In the rows, 128 means zero.
Turns, then the turns between two rows, first turn first; the first pair answered
gim:
[144 171 123  97 151 115 104 153 159 137 139 127 134 124 118 117 130  97
 105 124 143 102] |-> [141 171 135 104 141 114 115 148 166 147 143 125 137 125 116 118 130  91
 114 127 140  95]
[131 113 106 126 138 146 101 123 101 102 131 147 113 111 116 129 155 134
 148 140 134 137] |-> [136 125  90 118 144 127 100 138 105  92 121 135 112 128 119 119 142 135
 131 136 137 143]
[125 125 150 136 119  95 100 112 140 136 124 131 122 108 140 174 150  99
 118 103 115 133] |-> [125 123 144 134 124  99  94 113 135 132 122 133 121 106 140 174 152 103
 116 103 115 136]
[134 105 157 154 150 147 126 122 122 152 180 156 129 125 150 116 161 127
 112 132 122 145] |-> [137 105 141 146 162 144 113 130 114 139 174 156 124 125 153 112 161 134
 100 128 125 152]
nuf:
[ 89 114 142 122 101 127 161 116 139 118 140 118 125 130 117 120  76 144
 151 142 130 127] |-> [ 89  94 145 127 112 160 135 104 123 117 147 145 120 105 117 134 111 153
 160 140 125 127]
[126 111 126 129 169 155  70 159 112 164 123 170 122 114  95 133 139 165
 147  92 111 103] |-> [136 133 110 121 180 123  67 182 123 154 106 148 122 140  99 121 130 155
 120  83 112 112]
[132 158 116 141 105  96 153 148 138 115 135  96 129 159 117 122  93 116
 126 122 139 114] |-> [118 139 137 147  87 123 166 123 131 128 154 114 131 135 110 132  92 125
 157 133 141 102]
[122 126 121 123 108 152 115 142 126 150 103 138 126 119 155 146 147 133
 106 117 145 155] |-> [125 134 116 121 107 138 119 151 132 148  96 129 127 130 156 141 139 129
  98 116 147 156]
Kazu:
[140 130 161 153 121 157 133 122 136 151 140 139 134 109 132 156 193 120
 160 101 119 111] |-> [132 127 166 150 105 158 152 112 136 156 149 138 135 107 130 152 171 125
 174 110 125 106]
[130 118 131 139 124 163 112 122 113 131 124 153 128 117 134 120 144 143
 131 109 129 119] |-> [135 124 137 144 127 158 111 124 120 136 120 149 132 123 135 122 154 133
 127 104 125 118]
[ 83  97 141 114 118 124 121 121 134 121 168 157 146 124 116  83 163  99
 129 121  96 160] |-> [ 85  98 141 115 118 125 121 122 135 121 168 157 145 124 116  84 164 100
 130 120  95 159]
[129 129 106  99 162 120 136 128 123 106 139 124 114 111 142 142 110 111
 123 123 156 144] |-> [137 137 110 105 167 114 131 133 131 111 135 120 117 117 145 146 126 101
 115 116 149 144]
til:
[110 115 149 120 102 126 166 111 142 135 140 115 144 130 111 132  87 136
 155 151 129 122] |-> [131 133 163 137 114 107 160 124 163 147 127 104 154 150 116 137 122 106
 139 136 114 119]
[134 137 129 133 131 107 135 145 142 134 118 117 126 141 126 117 123 114
 125 129 135 130] |-> [139 131 129 137 145 121 115 143 137 133 116 129 126 131 129 126 150 116
 123 124 130 133]
[116 114 144 144 124 143 161 102 128 149 157 129 133 120 126 127 111 122
 153 154 138 104] |-> [124 127 153 151 127 128 166 109 142 157 147 119 138 134 128 128 121 104
 145 147 131 101]

Between the rows of a pair lie two turns.
[120 146 165 115 113 143 162 105 140 137 161 176 138 125 102 122 121  85
 160 126 121 107] |-> [115 132 152 107 120 161 147 102 123 125 167 188 130 108 102 123 120 104
 163 130 125 114] | nuf, til
[158 145 107 128 167 116  82 163 133 113  92 120 130 143 143 131 185 100
  76 110 110 142] |-> [108 109  77  86 131 147 111 131  88  84 128 136 105 107 132 110  81 171
 114 154 145 147] | til, til
[104 150 119 122 122  91 132 145 133 128 124 109 129 149 123 113 113 121
 136 128 132 134] |-> [ 91 123 140 132 112 131 132 117 119 139 143 139 129 117 118 130 128 134
 168 137 132 125] | nuf, nuf
[137 130 121 126 154 135  95 146 126 125 112 138 127 116 129 137 168 119
 120 107 122 141] |-> [135 153 134 130 135  99 132 154 151 138 109 110 135 146 128 124 135 100
 116 109 124 135] | nuf, gim
[166 156 121 144 169  90 109 162 150 123 112 104 127 151 138 123 172  88
  95  89 105 136] |-> [159 139  88 123 184 110  80 160 120  95 115 119 111 131 140 120 165 122
  90  94 116 151] | til, gim
[128 147 152 104 111 140 141 159 124 113 108 135 126 128 125 153 130  82
 124  94 110 125] |-> [131 146 141  98 119 144 128 162 116 104 105 138 122 125 127 153 135  89
 119  91 111 129] | til, nuf
[152 159 126 138 141  95 144 124 160 135 128  74 138 157 106 114 159 127
  86 135 115 115] |-> [154 143 146 154 143 123 132 108 158 149 136  95 142 136 105 132 197 124
 102 133 108 108] | nuf, til
[121 132 100 130 134  91 124 132 101 137 116  81 122 128 106 123 111 141
 114 124 163 158] |-> [121 139 120 141 124  83 137 129 116 153 118  74 131 135 104 126 112 126
 119 123 159 150] | Kazu, gim
[138 145 150 151 115 126 115 128 156 143 117 122 133 137 110 132 159 118
 125 131 102 109] |-> [127 130 154 150 106 145 120 112 144 144 129 135 131 119 107 135 151 131
 144 141 106 106] | Kazu, nuf
[123 143 133 115 125 153 125 111 104 133 124 142 116 127 120 127 124 128
 121 120 117 122] |-> [125 155 139 119 120 136 138 117 115 138 119 129 120 142 120 122 115 117
 117 119 116 120] | til, til
[132 114 108  86 101 124 114 155  96 128 109 111 143 112 119  97 117 142
 124 112 124 138] |-> [137 126 121  93  95 107 129 160 111 139 104  98 151 128 120  95 116 127
 122 109 122 132] | nuf, til
[123 148 138 147 142  99 147 143 137 168 104 134 137  84 128 117  87 112
 117 123 126  94] |-> [130 146 141 155 153 106 131 145 138 170 100 139 140  80 128 125 115 106
 113 115 118  94] | til, nuf
[168 140  83 108 153 105  86 151 112 110 116  70 124 131 157 137 177 108
  81 106 156 143] |-> [151 140  67  90 136  94 109 148 105  98 123  57 117 135 152 119 121 128
  85 121 172 146] | til, nuf
[136 120 142 121 128 121 128 127 133 133 123 143 120 143 140 150 141 105
 143 101 124 118] |-> [131 121 145 120 117 118 142 123 134 135 127 137 121 145 137 146 125 107
 149 107 128 114] | nuf, Kazu
[152 110 110 132 150 141 118 110 123 153 132 150 118  94 134 146 183 133
 115 115 136 119] |-> [146 112  80 113 156 134 113 118 110 129 129 145 107  95 135 135 152 154
 104 119 147 130] | nuf, til
[133 119 109 149 146 153  90 113  89 120 145 135 113 124 138 133 167 123
 115 103 126 131] |-> [135 148  96 136 138 106 116 134 107 112 132  98 115 163 138 109 121 115
  94 102 132 135] | gim, nuf
[129 168 140 142 125  88 136 139 149 161 115 106 138 161 154 120 132 103
 110  99 111 123] |-> [ 99 143 158 138  91 118 166 106 135 172 143 124 136 133 146 123  96 125
 153 126 120 111] | gim, Kazu
[159 177 114 120 134  64 128 162 126 122 101 107 164 177 138 112  94 119
  89 133 137 122] |-> [160 130  97 117 167 138  59 142  81 101 114 166 146 114 142 139 159 155
  99 129 135 134] | til, til
[140 136 119 133 133 117 125 141 134 117 123 114 140 145 129 116 128 103
 105 114 131 139] |-> [143 131 128 141 136 130 117 136 133 123 124 124 143 136 129 126 150  98
 110 109 126 136] | Kazu, til
[127 135 131 130 121  81 151 125 156 129 113 132 157 173 119 112 104 103
  91 115 131 143] |-> [133 124 160 152 120 104 145 110 161 151 120 149 165 158 119 132 145  91
 109 111 118 132] | nuf, til
[114 115 136 118 105 149 136 112 114 127 146 148 116 103 136 157 116 145
 156 145 143 124] |-> [140 126 128 129 140 142  98 132 122 123 126 152 119 111 144 166 172 127
 127 122 129 133] | nuf, Kazu
[136 127  98 103 139 133 118 149 108 105 116 130 123 130 139 120 119 143
 110 119 129 147] |-> [146 146 121 120 133 110 136 157 135 127 107 113 138 153 141 121 129 113
 106 111 119 136] | Kazu, gim
[130 107  90 101 120 116 125 179 138 125 122 130  88 128 117 122  97 179
  96 146 155 110] |-> [121 107 108 106 101 113 150 170 147 137 130 125  94 129 114 123  80 174
 111 154 157 101] | nuf, gim
[113 174 166 143  67  94 152 110 164 165 123 113 151 192 125 132 115  87
 197 151 139 132] |-> [117 180 160 141  71  86 149 118 168 162 114 107 151 200 127 128 117  83
 187 147 137 135] | Kazu, til
[132 128 113 117 130 125 128 133 122 112 127 121 120 126 129 126 115 146
 122 134 135 129] |-> [137 138 121 124 124 112 138 137 134 120 124 112 125 136 128 125 115 132
 120 132 131 124] | nuf, til
[121 112 120 100 159 141  68 123  86 119 125 143 134  85 124  95 137 144
 129 143 139 134] |-> [117 111 118  97 155 140  73 123  85 117 127 142 132  86 125  93 126 148
 132 146 142 133] | Kazu, til
[157 147 135 139 147 120 122 143 129 117 121 112 134 130 134 119 142 100
  98  93 143 102] |-> [154 127 138 141 150 150 108 131 115 116 131 135 131 105 134 130 161 112
 111  96 143 101] | gim, til
[114 122 133 117 115 133 147 128 104 121 142 129 119 117 116 130 105 141
 143 135 129 135] |-> [123 122 116 113 137 136 122 139  98 109 133 136 114 114 120 134 127 145
 126 125 126 144] | gim, Kazu
[119 112 129 115 121 146 143 128 104 128 173 136  99 108 124 130  71 140
 140 138 133 132] |-> [137 113 107 113 155 152  99 143  96 112 159 145  92 104 131 137 114 141
 116 121 125 144] | nuf, nuf
[124 129 178 159 110 140 168  90 157 166 148 110 145 114 125 142 128 102
 152 144 129  93] |-> [126 113 173 161 125 165 140  84 143 161 152 131 141  93 127 153 157 114
 153 140 125  96] | til, til
[122 133 117 124 128 137 129 125 128 131 123 120 125 150 128 121  96 125
 125 128 120 127] |-> [117 122 129 130 122 151 133 112 125 139 130 131 126 138 127 128 104 126
 138 131 117 122] | gim, nuf
[132 164  87 100 133  94 107 172 121  66 123  90 119 163 132 107  98 147
  79 133 145 154] |-> [146 153  88 111 157 115  68 171 113  66 118 112 118 148 136 124 154 143
  74 119 134 157] | til, til
[ 95 130  73  95 158 102 119 117  91  96 113  90 128 114 144 131 129 148
 120 110 130 167] |-> [110 156 100 117 153  70 140 127 126 122 102  68 145 143 146 132 146 108
 115  99 116 157] | Kazu, gim
[123 128 157 158 138 138 127 114 166 153 127 138 147 112 124 158 192  89
 134 122 126 103] |-> [111 103 106 127 159 168  89 113 122 110 135 160 122  83 127 151 175 138
 126 131 143 124] | til, gim
[112 136 169 164  90 130 159 125 119 147 148 130 142 123 137 120  98 114
 162 148 131 126] |-> [125 128 177 176 110 148 130 124 117 151 146 147 144 109 140 138 148 107
 160 136 120 125] | til, gim
[116 121 121 110 108 116 156 129 116 123 133 114 120 125 127 107  54 153
 134 156 140 140] |-> [139 147 152 137 111  86 166 143 153 150 116  96 140 154 132 114  93 104
 122 137 120 128] | gim, til
[136 117 138 128 106 153 114 116 145 128 144 145 122  93 139 140 142 127
 120 108 132 125] |-> [151 139 120 121 118 123 109 139 156 116 128 123 123 119 145 128 136 118
  92 100 132 134] | nuf, nuf
[130 119  69 106 154  98  81 123 115 101 117 142  70 121 129 152 158 198
  69 146 105 147] |-> [138 140  71 109 154  70  90 136 133 106 107 123  76 145 131 146 154 180
  55 138 100 146] | til, Kazu
